Here is a table of points, one per row:
[ 55  43  30  86  61  14  40  20  28  64  22  30  46  24  14  34  15  42   3
 -24  62  44  52  -1  16  50   5 -32  14  24  21 -18 -36  -8  -5 -30]
[-21 -10   1 -53 -35  62  19 -12   6  21  -4  25  27  23  12  19  38  60  40
  79  78  15   4   4  -7  41 -19  11   7  -3 -30 -11  33 -47  39 -34]
[ 17  36 -33  14  34  70  18  66 -52  32  11  -2 -26  78  23  45   3   7  16
  62   6  58   4   4  59  18  19  50   0  26   8  -4   7  20  41  68]
[ 21   0  35  24 -15  55  28  16  20 -39  -5  37 -11   3  46 -14  31  23  46
   5  29  45   1 -14   3 -36  14  22  15  31  53  32  26  79  -6 -19]
[-52 -13  13  26  57  42  17  53  15   8  52  55  49  19  34  12 -33 -35  51
 -23 -12 -52 -32 -54   2 -26  26 -36  11  31 -37 -25   1   6  29  27]
[-18  -7  12  25  -9 -23 -30  21  32  16  53  -4  -5  38  61  54   1  -4 -39
  53  42  29  47  26  -4  35 -10 -14   1 -20  -6 -21 -10  27 -17 -44]
[-26  38  40  41  66  19  53  -4 -27   7  27  51  58 -21  49  52 -22  38  17
  77  23   3  27  36  -3 -23   8   9 -13 -27 -27   0   5 -71 -11  -8]
[  5 -13  47   3  60  25  -3  -1  17  -2 -37   2  15  -4  46  32  16  22  34
  27  39  83 -53 -24  -4   6  -6  22  28  -6   8 -17 -43   7 -35 -15]
[ 85 -14  23  46  94  66  38  48  89  14  48  47  -5   8  -9 -22 -24  34  -1
  49  -6  -9   4  13   7 -11  -8  -4   4 -27 -23 -19   2 -24 -21 -14]
[  8  75  29   9  17  57  -8 -42  53 -18  19  43  70  44  18  40  16 -16  20
  -4  73 -31  -5  24  25  38  15  28 -30  53  18  33  -9   2  21  -2]
[ 75  52  37  -9   1   2  26  23  41  71  22  63  31  55  27  56 -18  -9  18
  57  -1  15  16  -4  87  -7   4  22  33   1   4  61  46  34 -11 -12]
[ 24 -32   5  19  -3  -3  36  16   7  -7  52  37  20   4  64  35  31  79 -16
  17  52 -41  40 -30 -13  47  23   9  14  12  51  43  44  33   7  34]
[  7  16  60  12  13   1  24  21  55   3   8  31 -60  -4  24  49   6  -8  38
 -15  -1  33  21 -18   8  52  36  71 -77 -56 -24  -7   5 -24  -8  -3]
[ -9 -13   4  13 -29   2  69  -3  77   8 -28  32  26   2  -1   8  13  16  21
  -5 -16  26   8  59  27  45  26  18  51  17 -31   2  21  27  76  40]
[-58  15 -25  23  14  -5  34  39  53  -8  28   8  24 101  35 -16   2  26  32
   0   1  26  11  -3 -33  37 -61 -15 -27   2 -15  14  -9 -22 -40  22]
[-30  19 -17   2 -32  33  20   0  -6   2  31  -2 -20   2  33 -36 -12  15 -27
 -31  42 -21  23  56  54 -30  18  20  25 -32 -54 -21 -12  16 -35  -8]
[ -5 -13   1 -10  42  12   9  -2  20   7  26 -17   8 -24 -74  19   5   6  14
 -29  16   7  21  14  45  51 -15   7   3  16  38 -16  -7  -6  28 -51]
[  7 -36  23 -22 -25   4  17  37  29  61 -25   8  -3  17  40  27  -7  10  48
  23 -37 -32  35 -11 -39  -8  42 -18 -21  25  28   6 -15 -28 -23 -29]
[-11  -3 -38 -42  62  16 -13   2  52  52  40 -13  25  59  18  43  44  50  49
  18   7  -7  19  40  -4 -38  26  76  12  36   5  11 -38 -20 -33 -25]
[ 46  17  14  35  -3 -23  14  34  24  20 -37   2  57  17  60 -18  21 -15 -26
  47   1  -1 -16  46  11  14  -4  23 -58  85 -27 -24 -18  17 -27 -20]
[-12  40  42  12  31   9 -14  31  45  33  83  37  24  12  69  31  66  83  15
   6 -12  40  25  40  17  38  30  29  30  18 -28  30  29  17  -5  30]
[ -4  38  61  20 -19   4  76 -30  -9  77  74   3 -22  22  -3  -1  31  -2   3
   6  21  11   8 -30 -21 -42  10 -19 -35  24  -8  24 -83  -8  37  19]
[ 13  -8 -23  27  19  68 -13 -42  58  47  30  11  28  22  53  52  59   3 -72
 -15 -44  14 -36 -27  -6 -38   0 -28 -13 -34  14 -31  14  -8  42  16]
[ 24  -3  26  17   9  -3 -53  48 -23  38 -54 -28   3 -16  33  27 -12  39  24
 -27  35 -15 -35  18  23  12   2 -58  -9 -27 -35  34 -23 -19  11  23]
[ 48 -29  -2  31  12  50  15  18 -50  -6  44   4  12 -10 -13  24  64  -7  28
  -4 -12 -28  17  35  16   3 -39   1 -64   5 -13   3  44  17 -37 -13]
[ 27 -53  19  65  11 -16  30  -6 -17  31  27  10  27  79  12   6  38 -14  53
  44  18  23  40  11 -15  23  18  18  31  12 -21 -12  42 -13  44 -17]
[  3 -17   4  15  13 -29   0 -39  47 -38  46 -22 -18  51  11  36  23 -24  57
  52  27 -14 -36  11  62   6  10 -52  18 -31  14   6 -13 -11 -29 -11]
[-27 -17  41 -10   8  44  21  48  48   3  29  -6  26   7   6  82  28   2  13
  10  17  76  68  41  34   0   3 -41  18  76   0  22  41  -6   8  29]
[ -5  -5  -4 -32  46 -19  44   7  -7  13 -15  24  36 -12  -7  23  41 -70 -33
 -12  36  21  33   0 -10 -29  12  11  33  -3 -21  37  16 -17 -66  13]
[ 47  63  26  14  33   3 -26   3  20  14  27  -1  38  23  50 -42  23  -5  91
 -20  32  34  66  47  -2 -30 -10  -5  10 -24  34  -4  39  -4  41  20]
[-25 -60  23   4  13  19   8  18   8  81  17 103  41  74  24  27  38  20  22
 -36  45  18  13  -9  16  -7 -47  24 -18 -39 -12 -40 -11  17 -31 -16]
[  8  60   7  22  25  60  33  -5  -4  52 -19   4  -8  47  22  52 -19  36  22
 -17 -11 -19   9  34 -23  41  24 -17  55  13  14 -44  23  34 -45 -54]
[-17 -30  51 -51  43  -8  -4  26   3  49  26 -23  36  18  10 -55 -26  29 -34
  17  22  -4  -8  13  46  29  30  23 -25  13  64   8  39  17  37  13]
[ 19  36  -6 -36   9  32  32  -4  -2  -8  17  53 -18  22  13 -36 -15  -8 -30
  18  -8  54 -15   5 -29  35 -18 -45 -10   3  21  25  10 -36 -44  15]
[-16  64  50  -2  22 -38  40  63  16   3   1  12  45  34  -7  40  28  17   2
   9 -26  -3 -41  -1 -14 -37 -42 -16   8 -70   8  -6  23  31  41 -39]
[ -3  29 -20  57 -16  -2 -38  97  31   0  11  55 -18  26 -18  18  34   4 -21
  20  56   0  10 -24  17 -25  16  25  31  36  31  -5  -2 -56  19 -31]
[ 77 -11  -9 -19  -9  -1  26  19  17  11  33   7  -6  -4  57  28 -10 -11  22
 -30  39   8  -2  11 -16  13   4  35  63  -1  -4  18  -1 -45  25  17]
[ -6   9 -30   7  35  19  91  81   7  22  52  27  42  -8  87  33  69 -11  43
  25  35  42  -9  55  24  32  54  -6 -19 -23  55 -38 -31 -15  13 -45]
[ 14   4  87  46 -21  33  56  31   1 -26  23 -24  50  41   6  18  27  62   0
  -6 -21   6   8  16  49  -9 -15  45  50   3  41  -7 -35 -56 -36   7]
[-32  -3 -41  75 -33  48 -12   1  39  43   3  -2  47 -12   3   1 -39  12  25
  34  -2  53  59  11  12 -21  11  11 -17 -35  36  49 -11  -2  -1 -30]
[ 33  41  22   9 -15  57  39  64  63  58  46 -29  70   2 -12  -8  53   9  41
  46  41   1  11 -53   6  29  11 -18   9 -35 -57 -28 -12  26 -58  16]
[ 22  13 -53   5  23  -6  57  14  21  14  24   7  16 -28  39  15  14  59  25
   5 -14   7  -2 -36  31  -9 -75  -4 -13  23 -49  31 -27   6  32 -44]
[-38  -1  -4  35  31 -12  18   6   9  51   0  38 -10 -31 -18  19  18  15  30
  70  32  -9  -2  57  -8  21 -15  24  39   7  55  23 -20  83  18  80]
[ 19  -7 -19 -13 -29 -34  15   0  26  20   9  85  46  37  -9  45  29  78  49
  28  18  28   3  47  47 -19  43 -40 -35  -4  14 -44 -16 -25 -40  37]
[ 52  15   8   6   4  31  25  45  43 -20   8   4  36  33 -28  57 -19  10 -18
  -4   6 -18  18  30 -81 -14 -15  12 -34 -27  12 -14 -32  10  15  54]
[ 12  -7  28   9   9  45 -33  36 -15  -5  45  59  50  41 -13 -12  41  14  11
  26 -21  33  -9  43 -21  49  61  -7  21 -22 -33  81 -56   7  19 -59]
[  2  28  -4 -10  -1   3 -37 -11 -14 -19  -8  46  32  -9  39   3  32 -19  21
  31 -59 -22  84 -36  37  53 -30  19  39 -10  19 -35 -54 -11   1  23]
[ 19  15 -11 -27  26 -29   1  -2 -12 -44   7   2   3  25  -8   8   1  58  -9
  19  15  39  62 -32  -4 -29  73 -10  -4  19 -40 -41  -6  47  18 -22]
[-10  37 -26  63  42  -6  32 -10   9  15 -30 -11  12  20 -15 -14  62  30  12
   4  -3   0  -3 -21   7  31  59  30  -1  -4   8  41  66 -20 -21  22]
[  2  29  14  31 -31 -19 -30  -9 -17  37  77  10  22 -42 -17  19 -29  14  25
   5 -16  44 -59  10 -35   6  -2  29   6  44  -2 -48  40 -15 -29 -15]
[  0  47  62  19  24  34  14  27  36  33  -7  46 -47  12  20 -30  68  33  -4
  36   5 -27  22  33   0 -27 -22 -30  -2  20  -9 -37   5 -29   4 -24]
These points spread out most along one direction. Take the direction at right angles to it along which they spread out most. Then take the direction at right angles to both along which they spread out most. Go by this last direction. For each point below, how far along it does it lie, from 0 to 99? 50 is the average, and the first point above lies past it. One standard deviation of the points above along it is 16.
[-17 -30  51 -51  43  -8  -4  26   3  49  26 -23  36  18  10 -55 -26  29 -34
  17  22  -4  -8  13  46  29  30  23 -25  13  64   8  39  17  37  13] -> 57
[-26  38  40  41  66  19  53  -4 -27   7  27  51  58 -21  49  52 -22  38  17
  77  23   3  27  36  -3 -23   8   9 -13 -27 -27   0   5 -71 -11  -8] -> 44
[ -5  -5  -4 -32  46 -19  44   7  -7  13 -15  24  36 -12  -7  23  41 -70 -33
 -12  36  21  33   0 -10 -29  12  11  33  -3 -21  37  16 -17 -66  13] -> 44
[ 77 -11  -9 -19  -9  -1  26  19  17  11  33   7  -6  -4  57  28 -10 -11  22
 -30  39   8  -2  11 -16  13   4  35  63  -1  -4  18  -1 -45  25  17] -> 56
[-27 -17  41 -10   8  44  21  48  48   3  29  -6  26   7   6  82  28   2  13
  10  17  76  68  41  34   0   3 -41  18  76   0  22  41  -6   8  29] -> 49
[ 52  15   8   6   4  31  25  45  43 -20   8   4  36  33 -28  57 -19  10 -18
  -4   6 -18  18  30 -81 -14 -15  12 -34 -27  12 -14 -32  10  15  54] -> 73
[ 47  63  26  14  33   3 -26   3  20  14  27  -1  38  23  50 -42  23  -5  91
 -20  32  34  66  47  -2 -30 -10  -5  10 -24  34  -4  39  -4  41  20] -> 66
[ 19  36  -6 -36   9  32  32  -4  -2  -8  17  53 -18  22  13 -36 -15  -8 -30
  18  -8  54 -15   5 -29  35 -18 -45 -10   3  21  25  10 -36 -44  15] -> 53
[ 33  41  22   9 -15  57  39  64  63  58  46 -29  70   2 -12  -8  53   9  41
  46  41   1  11 -53   6  29  11 -18   9 -35 -57 -28 -12  26 -58  16] -> 61
[  7  16  60  12  13   1  24  21  55   3   8  31 -60  -4  24  49   6  -8  38
 -15  -1  33  21 -18   8  52  36  71 -77 -56 -24  -7   5 -24  -8  -3] -> 49
[  2  29  14  31 -31 -19 -30  -9 -17  37  77  10  22 -42 -17  19 -29  14  25
   5 -16  44 -59  10 -35   6  -2  29   6  44  -2 -48  40 -15 -29 -15] -> 45
[-10  37 -26  63  42  -6  32 -10   9  15 -30 -11  12  20 -15 -14  62  30  12
   4  -3   0  -3 -21   7  31  59  30  -1  -4   8  41  66 -20 -21  22] -> 62
[-38  -1  -4  35  31 -12  18   6   9  51   0  38 -10 -31 -18  19  18  15  30
  70  32  -9  -2  57  -8  21 -15  24  39   7  55  23 -20  83  18  80] -> 60
